In the data rows, 500 means zero.
Some points:
array([835, 321, 528, 473, 277, 589, 581, 495, 605, 638, 417, 446, 491,
       506, 326, 449, 400, 675, 555, 636, 255, 500, 490, 583, 468, 484,
       587, 552, 502, 705, 414, 432])
array([405, 400, 546, 626, 512, 664, 592, 530, 262, 556, 179, 588, 535,
       559, 249, 427, 387, 403, 536, 479, 567, 397, 500, 514, 556, 758,
       555, 424, 456, 379, 330, 450])
array([488, 723, 422, 501, 382, 460, 714, 429, 482, 275, 422, 508, 467,
       668, 579, 507, 502, 593, 342, 339, 535, 503, 452, 550, 497, 627,
       410, 622, 490, 608, 425, 713])
array([742, 497, 532, 640, 695, 410, 405, 352, 527, 271, 498, 654, 565,
       638, 534, 475, 579, 337, 632, 344, 429, 552, 376, 725, 699, 446,
       560, 377, 375, 332, 298, 312])
array([474, 416, 485, 533, 588, 715, 576, 604, 411, 595, 615, 425, 645,
       479, 529, 481, 487, 454, 730, 368, 263, 310, 393, 380, 644, 726,
       537, 408, 681, 292, 409, 546])
array([575, 675, 460, 463, 493, 509, 355, 530, 545, 379, 516, 409, 499,
       774, 348, 375, 563, 784, 318, 626, 630, 352, 493, 488, 570, 411,
       546, 502, 498, 396, 562, 586])
array([438, 276, 701, 565, 771, 361, 271, 494, 576, 679, 469, 526, 687,
       425, 418, 400, 479, 476, 432, 565, 601, 584, 266, 543, 400, 459,
       535, 399, 511, 791, 433, 587])
array([407, 628, 586, 544, 468, 495, 681, 479, 361, 694, 537, 578, 521,
       656, 471, 455, 580, 448, 560, 569, 413, 533, 595, 608, 422, 340,
       648, 580, 313, 429, 564, 581])
array([270, 697, 495, 594, 309, 622, 559, 433, 651, 468, 312, 544, 478,
       683, 604, 488, 603, 643, 555, 395, 445, 638, 510, 577, 543, 403,
       554, 530, 616, 502, 644, 513])
array([567, 337, 494, 392, 479, 582, 471, 354, 259, 581, 389, 435, 772,
       439, 695, 679, 584, 398, 621, 473, 500, 412, 450, 369, 614, 620,
       635, 360, 676, 498, 698, 751])
array([429, 508, 387, 418, 562, 495, 399, 554, 466, 630, 365, 505, 794,
       242, 388, 574, 589, 417, 466, 503, 615, 480, 595, 565, 640, 605,
       515, 584, 514, 517, 583, 473])
array([422, 573, 616, 183, 644, 400, 546, 221, 507, 364, 645, 507, 562,
       529, 263, 525, 586, 433, 553, 318, 391, 649, 524, 262, 484, 417,
       443, 498, 728, 418, 556, 325])
array([507, 541, 595, 524, 386, 609, 449, 689, 462, 557, 800, 477, 336,
       409, 469, 645, 659, 591, 467, 399, 711, 652, 487, 451, 336, 573,
       327, 392, 403, 511, 460, 441])
array([454, 393, 342, 550, 322, 470, 321, 570, 289, 489, 529, 682, 460,
       414, 502, 494, 506, 669, 465, 419, 438, 426, 270, 433, 414, 368,
       339, 588, 466, 442, 612, 383])
array([662, 554, 527, 508, 558, 578, 305, 566, 681, 425, 399, 300, 573,
       398, 703, 286, 467, 536, 401, 245, 421, 584, 633, 242, 532, 441,
       719, 796, 284, 625, 548, 573])
array([509, 431, 317, 428, 467, 798, 567, 243, 606, 578, 632, 505, 500,
       498, 708, 407, 575, 452, 386, 492, 594, 408, 674, 396, 438, 470,
       490, 365, 595, 441, 405, 426])
array([434, 474, 812, 458, 341, 295, 393, 305, 539, 565, 627, 458, 514,
       569, 576, 700, 283, 365, 433, 386, 557, 372, 528, 606, 554, 473,
       497, 630, 532, 423, 420, 421])
array([455, 678, 639, 351, 609, 413, 607, 483, 490, 384, 398, 626, 338,
       381, 790, 536, 654, 541, 474, 426, 537, 384, 487, 451, 391, 523,
       591, 346, 532, 648, 404, 364])
array([512, 655, 399, 444, 442, 479, 468, 369, 459, 524, 471, 497, 453,
       438, 428, 616, 388, 742, 738, 456, 627, 430, 652, 610, 415, 405,
       447, 421, 335, 500, 492, 568])
array([569, 490, 475, 449, 405, 536, 519, 705, 614, 544, 502, 388, 633,
       409, 505, 469, 597, 300, 454, 488, 462, 272, 494, 633, 309, 400,
       434, 553, 391, 408, 475, 641])
array([476, 317, 341, 300, 472, 429, 448, 455, 563, 577, 332, 698, 471,
       512, 639, 742, 410, 508, 464, 430, 586, 509, 492, 533, 648, 494,
       621, 488, 607, 468, 319, 566])
array([434, 364, 541, 561, 612, 557, 415, 565, 510, 445, 495, 550, 432,
       397, 497, 574, 462, 545, 366, 531, 495, 381, 649, 624, 559, 229,
       415, 493, 442, 657, 515, 507])
array([432, 574, 424, 589, 521, 587, 609, 618, 554, 290, 690, 625, 353,
       436, 396, 530, 296, 321, 679, 568, 682, 350, 249, 340, 454, 665,
       813, 458, 686, 381, 556, 530])
array([351, 358, 430, 393, 358, 481, 601, 447, 724, 366, 361, 468, 435,
       595, 654, 386, 473, 603, 585, 729, 586, 475, 365, 330, 481, 431,
       365, 513, 312, 260, 552, 391])
array([622, 558, 504, 521, 457, 448, 669, 405, 407, 502, 543, 393, 426,
       279, 524, 552, 414, 501, 294, 543, 546, 548, 312, 662, 543, 362,
       563, 457, 369, 503, 562, 489])
array([632, 423, 504, 724, 743, 356, 476, 492, 516, 612, 415, 468, 353,
       403, 486, 595, 621, 723, 500, 780, 328, 609, 649, 567, 258, 686,
       458, 655, 527, 366, 513, 577])
array([452, 661, 377, 494, 549, 449, 481, 551, 336, 330, 568, 303, 622,
       524, 599, 555, 472, 416, 536, 734, 302, 736, 554, 349, 354, 306,
       667, 462, 527, 406, 282, 434])
array([501, 359, 525, 722, 542, 385, 722, 650, 532, 493, 650, 548, 631,
       602, 475, 428, 401, 714, 397, 556, 525, 657, 755, 612, 530, 693,
       562, 455, 364, 655, 757, 394])
array([465, 483, 352, 466, 503, 375, 448, 604, 559, 626, 712, 461, 151,
       658, 520, 496, 658, 260, 633, 521, 498, 477, 418, 634, 522, 608,
       376, 505, 410, 737, 563, 441])
array([450, 601, 428, 644, 574, 392, 531, 632, 564, 647, 423, 505, 359,
       569, 356, 481, 392, 431, 350, 378, 468, 652, 569, 399, 449, 598,
       232, 337, 471, 585, 777, 534])
array([621, 587, 633, 378, 668, 504, 352, 496, 248, 413, 567, 460, 539,
       464, 413, 306, 375, 404, 580, 427, 631, 670, 596, 617, 564, 389,
       383, 695, 817, 604, 517, 468])
array([513, 395, 491, 562, 316, 478, 591, 565, 609, 530, 422, 296, 496,
       513, 438, 359, 552, 325, 559, 600, 636, 374, 455, 423, 636, 502,
       287, 502, 669, 474, 344, 471])
array([399, 555, 592, 504, 473, 578, 377, 617, 586, 471, 601, 666, 408,
       432, 417, 509, 506, 491, 439, 777, 227, 622, 569, 426, 575, 589,
       388, 552, 401, 542, 513, 610])
Along one direction, these points spread out more than along any other. Take the direction at right angles to it along which they spread out most. Then take the direction at right angles to both along which they spread out most. Go by this last direction. For each point below, how far along it does it lie, from 0 to 99? The average is 50, and the first point in the table lies past the average. One standard deviation of the points above along it is 16.
array([432, 574, 424, 589, 521, 587, 609, 618, 554, 290, 690, 625, 353,
       436, 396, 530, 296, 321, 679, 568, 682, 350, 249, 340, 454, 665,
       813, 458, 686, 381, 556, 530]) -> 78
array([452, 661, 377, 494, 549, 449, 481, 551, 336, 330, 568, 303, 622,
       524, 599, 555, 472, 416, 536, 734, 302, 736, 554, 349, 354, 306,
       667, 462, 527, 406, 282, 434]) -> 33
array([434, 364, 541, 561, 612, 557, 415, 565, 510, 445, 495, 550, 432,
       397, 497, 574, 462, 545, 366, 531, 495, 381, 649, 624, 559, 229,
       415, 493, 442, 657, 515, 507]) -> 40
array([488, 723, 422, 501, 382, 460, 714, 429, 482, 275, 422, 508, 467,
       668, 579, 507, 502, 593, 342, 339, 535, 503, 452, 550, 497, 627,
       410, 622, 490, 608, 425, 713]) -> 47
array([476, 317, 341, 300, 472, 429, 448, 455, 563, 577, 332, 698, 471,
       512, 639, 742, 410, 508, 464, 430, 586, 509, 492, 533, 648, 494,
       621, 488, 607, 468, 319, 566]) -> 49
array([507, 541, 595, 524, 386, 609, 449, 689, 462, 557, 800, 477, 336,
       409, 469, 645, 659, 591, 467, 399, 711, 652, 487, 451, 336, 573,
       327, 392, 403, 511, 460, 441]) -> 58
array([742, 497, 532, 640, 695, 410, 405, 352, 527, 271, 498, 654, 565,
       638, 534, 475, 579, 337, 632, 344, 429, 552, 376, 725, 699, 446,
       560, 377, 375, 332, 298, 312]) -> 32
array([621, 587, 633, 378, 668, 504, 352, 496, 248, 413, 567, 460, 539,
       464, 413, 306, 375, 404, 580, 427, 631, 670, 596, 617, 564, 389,
       383, 695, 817, 604, 517, 468]) -> 15
